0: [127, 129, 128, 118, 137, 162, 168, 81, 91, 145, 107, 117, 75, 117, 131, 87, 112, 106, 63, 109, 130, 85]
1: [109, 123, 129, 140, 137, 103, 110, 121, 142, 146, 127, 124, 160, 124, 95, 138, 132, 132, 156, 134, 115, 137]
2: [103, 123, 132, 152, 133, 88, 120, 139, 159, 140, 115, 116, 164, 128, 99, 174, 113, 136, 173, 135, 112, 157]
3: [151, 123, 120, 121, 135, 204, 116, 134, 66, 118, 144, 195, 108, 148, 108, 123, 118, 172, 110, 150, 141, 120]
4: [113, 135, 148, 146, 128, 141, 183, 98, 136, 129, 123, 116, 127, 121, 134, 136, 123, 92, 114, 104, 127, 135]
5: [134, 113, 134, 119, 131, 160, 134, 141, 108, 109, 130, 130, 115, 99, 141, 126, 124, 131, 112, 103, 126, 132]
6: [107, 137, 133, 147, 121, 148, 162, 122, 155, 99, 180, 114, 252, 127, 138, 250, 141, 109, 241, 103, 116, 255]
7: [100, 138, 132, 128, 143, 160, 155, 134, 153, 102, 186, 128, 255, 142, 139, 250, 164, 86, 247, 114, 117, 255]
8: [143, 139, 127, 130, 120, 134, 136, 149, 128, 114, 147, 139, 124, 117, 134, 128, 125, 136, 102, 128, 132, 128]
9: [127, 113, 149, 104, 145, 167, 132, 150, 99, 126, 227, 154, 156, 85, 123, 246, 124, 117, 138, 98, 121, 174]
10: [163, 130, 128, 88, 144, 145, 105, 151, 82, 126, 156, 125, 92, 104, 139, 116, 154, 123, 67, 120, 121, 99]
11: [112, 107, 129, 114, 152, 100, 98, 125, 106, 163, 126, 120, 141, 122, 103, 148, 127, 142, 144, 136, 120, 133]
12: [111, 112, 134, 122, 143, 83, 103, 133, 139, 145, 117, 115, 136, 124, 103, 149, 125, 119, 162, 130, 119, 135]
13: [123, 82, 146, 104, 136, 207, 72, 171, 14, 132, 136, 148, 71, 84, 105, 138, 130, 154, 83, 102, 112, 89]
14: [115, 83, 158, 94, 144, 201, 49, 168, 3, 153, 145, 170, 76, 86, 93, 122, 117, 152, 71, 93, 124, 95]
15: [127, 114, 141, 130, 130, 125, 101, 166, 106, 131, 112, 148, 96, 123, 107, 81, 119, 158, 83, 139, 128, 85]
16: [109, 121, 130, 147, 124, 173, 138, 135, 116, 107, 161, 130, 188, 120, 130, 194, 136, 122, 190, 109, 122, 198]
17: [123, 113, 133, 132, 122, 129, 125, 159, 119, 127, 108, 129, 75, 148, 114, 92, 108, 172, 93, 140, 124, 77]
18: [140, 101, 136, 117, 137, 168, 133, 147, 104, 124, 100, 111, 49, 127, 163, 66, 116, 122, 70, 101, 146, 69]
19: [135, 97, 138, 122, 121, 150, 165, 134, 115, 123, 101, 121, 57, 121, 179, 71, 108, 109, 59, 102, 139, 76]
20: [127, 129, 137, 141, 128, 74, 135, 118, 168, 130, 108, 120, 147, 130, 134, 127, 130, 113, 142, 139, 126, 135]
21: [109, 135, 141, 151, 119, 139, 162, 108, 153, 109, 155, 121, 197, 135, 142, 193, 133, 86, 194, 102, 119, 199]
22: [133, 134, 121, 127, 128, 149, 139, 128, 115, 128, 123, 128, 75, 128, 130, 70, 132, 122, 72, 124, 128, 87]
23: [113, 126, 152, 149, 117, 138, 183, 79, 139, 124, 111, 110, 67, 121, 154, 82, 125, 102, 77, 100, 124, 72]
24: [111, 109, 150, 148, 113, 134, 177, 80, 144, 137, 115, 111, 72, 133, 152, 71, 121, 100, 59, 96, 129, 79]
25: [112, 116, 150, 139, 125, 133, 192, 96, 128, 139, 106, 107, 68, 119, 136, 76, 113, 97, 76, 103, 125, 81]
26: [111, 132, 151, 152, 127, 68, 129, 104, 183, 139, 115, 109, 162, 138, 120, 144, 128, 121, 155, 142, 117, 141]
27: [120, 124, 146, 138, 117, 132, 193, 79, 150, 132, 101, 102, 75, 126, 146, 76, 135, 103, 72, 103, 139, 91]
28: [115, 131, 144, 148, 127, 75, 128, 111, 172, 135, 111, 114, 139, 138, 122, 121, 124, 124, 142, 134, 129, 123]
29: [131, 129, 139, 135, 123, 117, 141, 126, 137, 132, 115, 128, 96, 136, 111, 88, 125, 161, 105, 149, 126, 83]
30: [125, 133, 147, 134, 114, 120, 193, 73, 152, 130, 105, 116, 74, 117, 144, 74, 128, 91, 77, 103, 138, 77]
31: [118, 128, 131, 147, 128, 67, 131, 107, 175, 135, 116, 117, 146, 131, 128, 125, 128, 110, 142, 139, 125, 132]
32: [155, 131, 110, 109, 126, 170, 144, 139, 103, 123, 99, 120, 64, 135, 178, 60, 118, 88, 66, 107, 127, 75]
33: [114, 115, 140, 131, 135, 182, 106, 142, 59, 133, 142, 156, 108, 121, 118, 136, 110, 128, 135, 123, 128, 117]
34: [118, 119, 160, 126, 130, 129, 184, 88, 146, 131, 112, 111, 68, 126, 154, 76, 124, 105, 76, 93, 132, 87]
35: [120, 116, 154, 143, 135, 138, 182, 103, 126, 127, 109, 113, 71, 125, 150, 65, 113, 102, 64, 106, 133, 84]
36: [119, 115, 152, 135, 120, 124, 189, 80, 142, 131, 99, 106, 63, 115, 146, 69, 114, 90, 76, 111, 120, 80]
37: [134, 91, 136, 116, 116, 179, 127, 134, 91, 116, 105, 128, 51, 137, 160, 73, 113, 131, 67, 106, 133, 70]
38: [121, 120, 136, 129, 120, 112, 182, 71, 165, 129, 107, 102, 79, 120, 149, 76, 121, 93, 77, 100, 121, 82]
39: [113, 133, 141, 151, 127, 73, 132, 111, 183, 131, 111, 113, 148, 128, 127, 133, 126, 125, 158, 134, 122, 138]
40: [118, 120, 165, 126, 132, 129, 181, 77, 156, 129, 111, 112, 69, 128, 156, 84, 123, 107, 77, 92, 131, 88]
41: [100, 119, 138, 144, 119, 84, 129, 118, 169, 137, 119, 112, 136, 143, 120, 123, 122, 132, 139, 133, 118, 109]
42: [110, 118, 155, 144, 125, 135, 189, 82, 134, 136, 110, 107, 64, 116, 148, 62, 120, 97, 73, 102, 131, 76]
43: [123, 109, 159, 132, 118, 134, 175, 96, 118, 115, 107, 112, 74, 129, 158, 77, 116, 88, 83, 95, 123, 81]
44: [114, 130, 155, 144, 128, 140, 184, 96, 130, 134, 103, 112, 71, 123, 146, 81, 111, 99, 62, 116, 135, 80]
45: [123, 115, 151, 136, 123, 125, 207, 61, 163, 139, 114, 112, 83, 135, 141, 82, 129, 104, 78, 95, 114, 79]
46: [107, 133, 132, 146, 126, 144, 167, 105, 149, 111, 168, 119, 206, 146, 146, 199, 145, 94, 196, 102, 120, 208]
47: [104, 116, 151, 138, 125, 142, 176, 65, 140, 139, 103, 116, 81, 126, 149, 86, 126, 96, 71, 93, 133, 88]
48: [108, 120, 153, 138, 133, 119, 181, 90, 155, 135, 105, 112, 41, 102, 137, 76, 115, 104, 68, 107, 140, 78]
49: [143, 95, 154, 107, 117, 152, 157, 133, 127, 124, 112, 113, 71, 96, 160, 75, 126, 112, 51, 99, 142, 72]
50: [145, 122, 149, 109, 133, 149, 170, 121, 124, 124, 98, 108, 69, 108, 162, 62, 130, 115, 65, 95, 132, 82]
51: [174, 139, 107, 95, 124, 151, 123, 154, 98, 120, 118, 135, 69, 131, 160, 69, 134, 142, 59, 132, 147, 78]
52: [125, 141, 118, 139, 122, 167, 153, 134, 127, 100, 150, 129, 191, 139, 157, 186, 134, 101, 187, 105, 124, 205]
53: [142, 136, 120, 106, 126, 177, 123, 145, 90, 119, 107, 122, 76, 133, 150, 79, 108, 119, 64, 109, 141, 82]
54: [179, 109, 124, 102, 127, 208, 113, 146, 67, 128, 121, 139, 50, 145, 169, 65, 158, 163, 59, 129, 155, 80]
55: [111, 125, 136, 150, 122, 103, 98, 137, 136, 143, 122, 129, 138, 129, 113, 118, 124, 132, 139, 143, 132, 128]
56: [137, 131, 124, 110, 124, 152, 106, 152, 90, 131, 116, 128, 82, 114, 134, 91, 135, 124, 87, 128, 132, 98]
57: [113, 138, 141, 137, 130, 98, 111, 127, 142, 135, 132, 130, 179, 142, 106, 184, 125, 146, 197, 141, 120, 160]
58: [112, 130, 139, 151, 124, 87, 115, 141, 163, 133, 131, 121, 168, 117, 112, 159, 128, 117, 166, 126, 118, 157]
59: [105, 121, 142, 146, 137, 175, 135, 140, 111, 117, 183, 139, 246, 133, 131, 246, 121, 98, 246, 106, 130, 247]
60: [96, 129, 143, 155, 122, 155, 157, 129, 136, 99, 178, 115, 255, 138, 141, 253, 142, 96, 237, 106, 132, 247]
61: [115, 144, 127, 151, 124, 149, 151, 123, 134, 105, 200, 152, 254, 130, 141, 255, 136, 91, 246, 111, 126, 251]
62: [102, 135, 125, 149, 130, 159, 154, 135, 129, 102, 198, 132, 255, 118, 123, 255, 145, 94, 241, 97, 119, 255]
63: [111, 138, 127, 157, 116, 155, 162, 123, 144, 99, 183, 115, 254, 143, 142, 243, 141, 88, 246, 113, 128, 255]
64: [144, 119, 91, 86, 149, 202, 120, 91, 27, 143, 143, 130, 133, 119, 120, 131, 119, 122, 122, 119, 129, 142]
65: [104, 135, 124, 155, 131, 148, 163, 124, 147, 100, 196, 126, 255, 151, 141, 255, 151, 92, 245, 102, 121, 255]
66: [95, 139, 125, 166, 126, 159, 168, 128, 148, 104, 185, 118, 253, 132, 142, 247, 150, 103, 243, 102, 114, 253]
67: [111, 135, 135, 156, 119, 160, 166, 132, 127, 108, 184, 138, 255, 139, 145, 244, 145, 88, 247, 100, 118, 255]
68: [100, 140, 128, 163, 122, 166, 163, 123, 154, 96, 184, 129, 255, 134, 131, 241, 141, 93, 240, 114, 128, 254]
69: [110, 139, 131, 146, 131, 94, 126, 138, 163, 125, 156, 156, 133, 117, 132, 132, 130, 106, 120, 118, 157, 138]
70: [94, 136, 118, 167, 114, 158, 159, 136, 142, 106, 193, 141, 248, 132, 134, 244, 115, 85, 226, 107, 111, 250]
71: [112, 131, 142, 154, 124, 160, 141, 145, 127, 114, 206, 192, 189, 107, 97, 254, 107, 98, 189, 109, 127, 221]
72: [142, 109, 135, 82, 155, 223, 103, 148, 1, 158, 223, 202, 149, 109, 113, 191, 135, 107, 147, 128, 158, 173]
73: [135, 130, 125, 118, 130, 126, 111, 129, 111, 142, 126, 140, 140, 137, 109, 134, 122, 132, 149, 158, 129, 124]
74: [152, 124, 125, 113, 131, 137, 119, 142, 113, 127, 128, 142, 86, 132, 116, 77, 136, 159, 77, 154, 137, 87]
75: [116, 120, 124, 136, 124, 100, 122, 127, 143, 125, 118, 143, 123, 149, 98, 110, 118, 164, 130, 154, 125, 97]
76: [162, 129, 131, 89, 133, 149, 133, 151, 109, 130, 114, 126, 56, 109, 142, 61, 131, 161, 56, 131, 132, 76]
77: [134, 136, 129, 128, 122, 122, 140, 152, 137, 131, 126, 143, 91, 157, 107, 93, 136, 192, 90, 171, 131, 71]
78: [108, 136, 136, 143, 134, 142, 138, 139, 141, 112, 161, 126, 218, 134, 127, 205, 132, 115, 195, 120, 121, 211]
79: [117, 135, 135, 141, 130, 66, 110, 136, 179, 136, 123, 135, 84, 115, 104, 90, 135, 142, 74, 136, 127, 100]
80: [156, 143, 120, 121, 111, 117, 125, 160, 138, 121, 140, 145, 73, 106, 157, 79, 151, 127, 70, 118, 147, 84]
81: [180, 131, 105, 97, 129, 183, 120, 144, 76, 123, 114, 134, 67, 126, 168, 64, 149, 141, 72, 123, 154, 80]
82: [192, 85, 70, 73, 141, 255, 67, 71, 0, 141, 104, 166, 28, 166, 176, 43, 132, 182, 62, 139, 145, 66]
83: [138, 118, 116, 108, 122, 229, 120, 133, 43, 112, 114, 156, 63, 108, 115, 67, 112, 159, 71, 142, 149, 74]
84: [166, 116, 112, 107, 138, 225, 102, 132, 44, 117, 131, 221, 58, 152, 99, 68, 118, 202, 63, 169, 149, 69]
85: [190, 129, 86, 87, 136, 240, 124, 109, 38, 123, 121, 195, 63, 155, 104, 81, 109, 220, 68, 185, 144, 70]
86: [186, 141, 96, 92, 120, 197, 125, 141, 74, 112, 107, 156, 79, 172, 99, 73, 117, 216, 84, 198, 114, 61]
87: [122, 128, 128, 133, 121, 81, 110, 143, 170, 133, 106, 121, 132, 111, 111, 90, 127, 122, 99, 143, 125, 108]
88: [111, 140, 141, 142, 128, 66, 118, 126, 181, 135, 121, 117, 164, 143, 109, 144, 129, 149, 172, 156, 116, 132]
89: [103, 148, 135, 156, 123, 63, 117, 144, 169, 133, 133, 114, 154, 140, 109, 134, 124, 146, 153, 142, 113, 118]
90: [107, 134, 135, 156, 124, 55, 110, 134, 189, 135, 108, 114, 173, 147, 112, 153, 127, 145, 181, 153, 109, 153]
91: [118, 125, 141, 142, 122, 107, 168, 91, 168, 132, 106, 104, 109, 129, 136, 104, 132, 115, 110, 117, 134, 111]
92: [91, 130, 139, 155, 132, 45, 104, 120, 199, 136, 121, 138, 138, 99, 115, 99, 125, 114, 113, 126, 120, 132]
93: [133, 140, 125, 133, 131, 106, 118, 153, 131, 119, 142, 141, 82, 105, 118, 66, 137, 137, 72, 146, 129, 85]
94: [132, 124, 131, 134, 128, 164, 123, 149, 117, 108, 161, 138, 176, 126, 130, 198, 136, 113, 181, 113, 126, 198]
95: [121, 133, 124, 132, 129, 87, 119, 150, 157, 135, 112, 121, 137, 124, 125, 99, 145, 129, 113, 125, 121, 125]
96: [154, 128, 99, 103, 136, 201, 109, 125, 55, 137, 106, 131, 71, 124, 144, 72, 118, 120, 70, 114, 151, 78]
97: [126, 127, 133, 116, 133, 223, 100, 120, 32, 133, 112, 171, 75, 110, 106, 71, 108, 152, 63, 128, 142, 82]
98: [107, 128, 127, 144, 135, 186, 109, 138, 74, 134, 161, 177, 133, 107, 108, 177, 114, 119, 153, 119, 133, 158]
99: [114, 110, 133, 125, 137, 199, 75, 159, 30, 133, 158, 174, 125, 119, 104, 161, 111, 139, 167, 124, 125, 134]
100: [108, 131, 128, 131, 131, 200, 110, 150, 51, 140, 161, 142, 162, 117, 102, 232, 107, 126, 196, 99, 125, 192]
101: [105, 120, 123, 144, 129, 183, 127, 152, 99, 122, 168, 132, 247, 127, 141, 255, 125, 100, 237, 100, 124, 250]
102: [114, 132, 132, 151, 127, 75, 123, 127, 170, 129, 137, 129, 197, 135, 121, 181, 129, 107, 193, 141, 122, 186]
103: [185, 166, 39, 114, 122, 218, 142, 106, 56, 125, 148, 152, 96, 142, 155, 110, 132, 155, 99, 143, 126, 108]
104: [120, 111, 135, 140, 129, 209, 86, 147, 57, 127, 177, 167, 160, 109, 115, 202, 128, 138, 173, 130, 144, 190]
105: [209, 131, 30, 55, 132, 255, 118, 40, 0, 121, 98, 182, 33, 155, 186, 47, 143, 186, 53, 146, 170, 56]
106: [168, 76, 81, 108, 132, 215, 91, 123, 65, 122, 83, 115, 39, 143, 208, 54, 109, 124, 57, 100, 144, 56]
107: [146, 83, 128, 103, 126, 175, 122, 144, 82, 121, 100, 116, 46, 147, 199, 57, 110, 116, 66, 109, 141, 75]
108: [135, 115, 150, 130, 122, 149, 151, 136, 109, 128, 88, 112, 54, 126, 171, 63, 117, 93, 62, 96, 129, 79]
109: [120, 122, 144, 128, 121, 115, 174, 99, 132, 122, 110, 103, 72, 124, 155, 65, 115, 91, 66, 105, 126, 74]
110: [129, 125, 155, 139, 129, 127, 178, 78, 143, 134, 114, 104, 72, 116, 137, 87, 120, 105, 81, 100, 126, 85]
111: [120, 118, 143, 130, 121, 122, 180, 87, 148, 124, 99, 104, 81, 106, 147, 79, 125, 101, 86, 105, 137, 80]
112: [172, 141, 103, 91, 128, 158, 143, 127, 103, 124, 107, 120, 68, 125, 155, 69, 127, 117, 64, 111, 144, 81]
113: [116, 127, 142, 138, 127, 129, 191, 75, 147, 133, 112, 113, 54, 109, 140, 83, 112, 92, 63, 93, 131, 85]
114: [117, 133, 139, 138, 132, 84, 133, 131, 160, 134, 131, 146, 79, 110, 135, 78, 124, 111, 73, 119, 160, 84]
115: [119, 116, 155, 136, 121, 133, 175, 97, 127, 133, 102, 116, 66, 127, 148, 74, 120, 88, 82, 102, 119, 79]
116: [109, 132, 150, 141, 120, 127, 192, 74, 154, 136, 107, 121, 72, 114, 148, 75, 113, 105, 67, 104, 138, 83]
117: [111, 131, 136, 148, 126, 147, 153, 131, 136, 122, 158, 132, 198, 112, 141, 196, 127, 100, 184, 98, 130, 203]
118: [126, 107, 153, 122, 123, 156, 137, 141, 114, 127, 109, 124, 58, 102, 149, 69, 133, 115, 62, 112, 140, 76]
119: [133, 103, 150, 115, 118, 164, 128, 151, 94, 126, 96, 170, 41, 123, 137, 64, 116, 159, 52, 119, 149, 62]
120: [167, 120, 91, 82, 127, 192, 131, 145, 58, 124, 106, 151, 32, 110, 190, 55, 157, 153, 58, 118, 168, 65]
121: [142, 127, 103, 113, 133, 203, 127, 115, 61, 118, 123, 147, 138, 132, 139, 183, 125, 137, 181, 125, 140, 171]
122: [138, 141, 90, 129, 128, 99, 124, 116, 139, 134, 116, 118, 119, 143, 127, 114, 128, 150, 123, 143, 123, 116]
123: [129, 138, 122, 137, 124, 123, 135, 156, 125, 131, 108, 118, 84, 151, 104, 95, 116, 185, 94, 157, 117, 78]
124: [114, 129, 133, 139, 124, 70, 119, 149, 177, 124, 136, 144, 85, 117, 113, 88, 131, 132, 77, 133, 140, 82]
125: [144, 126, 134, 122, 131, 78, 116, 156, 173, 126, 127, 113, 88, 116, 121, 75, 148, 144, 65, 136, 131, 88]
126: [167, 154, 125, 100, 132, 122, 118, 149, 116, 111, 134, 116, 95, 112, 154, 87, 154, 111, 68, 128, 122, 101]
127: [128, 130, 124, 145, 119, 84, 118, 142, 167, 131, 110, 112, 146, 140, 122, 125, 139, 143, 149, 150, 119, 122]
128: [203, 120, 92, 83, 156, 194, 130, 145, 81, 127, 109, 122, 54, 120, 188, 60, 161, 128, 56, 117, 150, 73]
129: [186, 161, 81, 65, 117, 187, 134, 138, 64, 130, 98, 116, 77, 124, 161, 68, 135, 84, 71, 90, 140, 77]
130: [140, 124, 117, 122, 121, 207, 124, 130, 73, 118, 111, 144, 74, 132, 132, 80, 104, 137, 76, 123, 160, 81]

[189, 109, 106, 71, 142, 192, 113, 125, 76, 136, 115, 112, 41, 107, 178, 49, 145, 133, 49, 111, 144, 73] --> 128 81 120 54 112
[106, 135, 139, 155, 128, 52, 109, 133, 187, 136, 107, 116, 171, 147, 114, 155, 126, 142, 180, 149, 110, 159] --> 90 88 26 2 39
[111, 133, 128, 143, 118, 54, 101, 120, 182, 140, 126, 108, 188, 147, 110, 177, 122, 146, 192, 156, 128, 157] --> 90 88 102 57 2
[202, 172, 43, 67, 117, 181, 138, 105, 77, 128, 113, 120, 101, 150, 148, 83, 137, 135, 104, 158, 121, 99] --> 103 129 112 81 51
[158, 110, 78, 59, 161, 233, 104, 95, 0, 161, 129, 130, 92, 88, 112, 94, 105, 95, 103, 105, 136, 111] --> 64 96 97 83 129
[115, 115, 136, 140, 135, 181, 115, 150, 75, 130, 169, 140, 180, 126, 117, 230, 120, 121, 206, 109, 122, 204] --> 100 94 16 104 78
[139, 105, 137, 103, 129, 202, 73, 165, 33, 132, 126, 172, 67, 113, 121, 71, 128, 140, 65, 116, 134, 76] --> 97 83 13 96 14
[133, 106, 138, 106, 138, 206, 92, 153, 28, 141, 180, 151, 121, 97, 113, 175, 132, 135, 124, 99, 123, 141] --> 99 33 98 104 72
[106, 140, 131, 157, 122, 130, 150, 131, 155, 108, 158, 128, 217, 134, 131, 213, 137, 118, 211, 119, 123, 213] --> 78 46 21 117 16
[133, 143, 111, 116, 126, 167, 154, 123, 122, 109, 158, 127, 183, 121, 151, 188, 144, 125, 181, 109, 125, 201] --> 52 16 94 117 78
[96, 135, 136, 155, 132, 36, 91, 114, 183, 136, 122, 112, 178, 140, 117, 159, 135, 130, 168, 158, 123, 181] --> 90 88 26 102 58
[112, 133, 141, 156, 126, 42, 109, 116, 193, 137, 115, 116, 188, 141, 113, 174, 135, 132, 189, 146, 118, 170] --> 90 102 88 26 2
[164, 94, 63, 2, 191, 235, 84, 67, 0, 175, 138, 159, 83, 84, 112, 121, 117, 134, 76, 103, 116, 84] --> 64 96 97 14 82
[107, 134, 134, 151, 128, 56, 103, 130, 189, 135, 124, 112, 177, 144, 106, 171, 129, 131, 197, 151, 120, 162] --> 90 88 102 2 58
[108, 131, 147, 147, 124, 104, 156, 91, 173, 141, 109, 116, 96, 123, 136, 92, 121, 110, 88, 110, 129, 100] --> 91 38 110 111 116
[192, 170, 98, 87, 128, 161, 133, 153, 89, 128, 107, 120, 76, 157, 124, 72, 138, 146, 66, 163, 119, 85] --> 51 112 74 81 76
[117, 120, 146, 141, 123, 101, 176, 78, 173, 139, 115, 112, 119, 140, 135, 114, 131, 111, 115, 113, 116, 110] --> 91 4 41 28 45
[109, 135, 134, 155, 115, 88, 115, 129, 172, 127, 146, 124, 202, 144, 112, 185, 141, 125, 202, 134, 114, 179] --> 102 57 58 2 90
[113, 131, 132, 139, 127, 166, 141, 142, 121, 110, 214, 159, 193, 100, 114, 248, 120, 101, 182, 100, 122, 214] --> 71 94 16 117 9
[255, 235, 0, 63, 111, 189, 134, 135, 82, 119, 104, 109, 50, 162, 216, 48, 150, 109, 60, 147, 125, 84] --> 129 128 103 81 112
[101, 125, 131, 158, 130, 31, 110, 111, 192, 144, 119, 122, 192, 144, 105, 180, 128, 136, 206, 161, 113, 167] --> 90 102 88 2 26
[112, 136, 145, 148, 127, 141, 187, 93, 146, 125, 128, 119, 127, 125, 137, 134, 127, 95, 116, 102, 128, 136] --> 4 91 110 47 8
[113, 136, 134, 158, 113, 54, 99, 128, 195, 133, 130, 115, 178, 146, 104, 160, 139, 140, 190, 147, 113, 149] --> 90 88 26 58 89
[142, 121, 108, 90, 131, 181, 127, 148, 81, 121, 134, 161, 82, 100, 128, 105, 132, 153, 97, 111, 141, 104] --> 56 130 5 10 53
[135, 113, 136, 101, 141, 152, 120, 139, 98, 125, 161, 119, 143, 106, 108, 198, 139, 128, 142, 112, 122, 166] --> 94 98 9 16 5
[139, 131, 126, 131, 134, 112, 132, 162, 125, 125, 108, 126, 90, 139, 101, 81, 112, 194, 82, 174, 125, 75] --> 123 77 17 29 74
[96, 128, 152, 154, 117, 35, 106, 125, 202, 129, 114, 110, 182, 145, 121, 144, 139, 128, 181, 152, 116, 165] --> 90 88 26 39 102
[170, 83, 103, 77, 144, 242, 57, 118, 0, 142, 128, 149, 46, 110, 146, 67, 144, 155, 52, 134, 151, 74] --> 82 83 54 97 96
[104, 136, 135, 165, 132, 52, 107, 123, 194, 147, 113, 121, 176, 138, 117, 149, 143, 123, 183, 160, 119, 159] --> 90 88 26 39 58
[110, 140, 135, 155, 128, 43, 106, 131, 176, 135, 116, 112, 170, 138, 112, 157, 125, 134, 179, 149, 120, 157] --> 90 88 26 2 58
[110, 129, 132, 138, 123, 69, 119, 137, 183, 120, 150, 158, 87, 115, 118, 91, 135, 127, 79, 130, 149, 81] --> 124 114 79 125 93
[121, 117, 144, 117, 139, 132, 129, 142, 122, 130, 192, 141, 159, 103, 117, 218, 124, 124, 149, 115, 123, 167] --> 9 94 16 117 98
[111, 136, 136, 144, 129, 66, 114, 134, 176, 136, 119, 132, 104, 125, 102, 101, 130, 142, 95, 139, 124, 106] --> 79 87 124 95 125
[118, 125, 142, 140, 125, 100, 133, 147, 146, 135, 115, 114, 97, 130, 127, 86, 116, 131, 101, 137, 119, 82] --> 29 87 17 124 95
[193, 148, 44, 63, 145, 225, 129, 108, 30, 141, 126, 122, 66, 137, 159, 82, 137, 159, 68, 136, 123, 72] --> 103 96 128 81 129
[110, 115, 137, 132, 119, 186, 129, 144, 71, 117, 154, 142, 178, 146, 106, 239, 110, 132, 206, 108, 121, 193] --> 100 16 94 104 78
[115, 131, 136, 144, 125, 98, 135, 160, 141, 134, 111, 125, 90, 149, 93, 101, 109, 184, 105, 154, 118, 83] --> 123 17 29 77 75
[110, 139, 146, 149, 124, 139, 186, 95, 147, 124, 124, 114, 127, 123, 139, 136, 121, 90, 117, 102, 125, 132] --> 4 91 110 47 111
[113, 126, 136, 133, 121, 91, 161, 88, 172, 133, 108, 104, 107, 126, 135, 98, 122, 106, 106, 113, 122, 101] --> 91 38 111 110 41
[115, 125, 133, 151, 132, 53, 111, 129, 190, 128, 110, 115, 171, 142, 105, 156, 125, 132, 178, 152, 118, 149] --> 90 88 26 2 39
[123, 135, 137, 140, 123, 48, 112, 155, 168, 121, 114, 116, 116, 116, 107, 102, 114, 138, 110, 149, 128, 92] --> 87 79 124 95 125
[148, 105, 147, 104, 117, 150, 147, 141, 123, 127, 108, 121, 65, 94, 168, 71, 133, 119, 48, 100, 143, 71] --> 49 118 50 19 18
[144, 143, 126, 130, 124, 122, 119, 155, 122, 121, 105, 108, 88, 148, 106, 98, 126, 175, 79, 159, 115, 79] --> 123 17 77 29 74
[122, 132, 133, 134, 126, 71, 107, 138, 169, 144, 115, 120, 157, 150, 111, 146, 124, 140, 163, 164, 117, 127] --> 88 127 89 90 26
[104, 134, 135, 163, 130, 52, 105, 120, 190, 145, 117, 121, 174, 139, 116, 152, 140, 124, 182, 159, 121, 156] --> 90 88 26 39 58
[152, 105, 132, 81, 148, 215, 114, 143, 33, 129, 165, 133, 103, 102, 117, 174, 140, 134, 104, 108, 130, 137] --> 64 33 13 99 10
[157, 93, 132, 94, 127, 228, 94, 116, 47, 131, 111, 174, 39, 106, 120, 68, 124, 182, 59, 146, 154, 68] --> 83 97 84 54 130
[105, 128, 145, 156, 130, 40, 110, 120, 193, 139, 110, 115, 179, 134, 103, 150, 128, 139, 171, 155, 115, 156] --> 90 88 26 39 2
[152, 149, 126, 112, 125, 120, 113, 164, 128, 130, 104, 119, 92, 139, 104, 91, 124, 161, 89, 152, 113, 80] --> 123 74 17 29 15
[107, 125, 128, 146, 130, 142, 120, 146, 128, 126, 150, 126, 226, 129, 133, 228, 126, 110, 224, 115, 122, 224] --> 78 59 101 117 16
[150, 105, 139, 79, 151, 200, 124, 149, 55, 123, 183, 121, 125, 90, 108, 218, 139, 131, 121, 95, 123, 161] --> 9 104 98 100 121
[202, 107, 124, 88, 131, 212, 114, 148, 69, 129, 122, 129, 43, 153, 196, 62, 178, 167, 53, 128, 160, 78] --> 54 128 81 120 51
[111, 141, 137, 150, 132, 49, 103, 121, 195, 130, 117, 122, 183, 136, 110, 150, 136, 134, 185, 145, 125, 177] --> 90 88 102 26 58
[106, 134, 145, 142, 125, 139, 178, 90, 149, 127, 131, 122, 131, 121, 144, 131, 120, 101, 120, 105, 131, 138] --> 4 91 69 20 8
[119, 124, 148, 147, 121, 110, 168, 85, 151, 130, 110, 115, 98, 119, 128, 88, 131, 119, 101, 115, 136, 95] --> 91 111 110 27 30
[99, 125, 141, 153, 133, 44, 107, 123, 193, 140, 127, 119, 180, 144, 112, 161, 129, 140, 179, 143, 126, 156] --> 90 88 26 2 58
[106, 131, 128, 156, 116, 52, 114, 129, 195, 132, 111, 109, 183, 147, 103, 154, 131, 147, 187, 159, 111, 148] --> 90 88 26 89 2
[162, 150, 88, 101, 125, 109, 116, 107, 141, 131, 107, 120, 132, 146, 141, 113, 136, 135, 134, 134, 127, 123] --> 122 73 95 127 20
[103, 128, 132, 151, 111, 42, 111, 124, 194, 134, 108, 113, 184, 131, 109, 151, 132, 125, 187, 147, 122, 174] --> 90 88 102 26 58
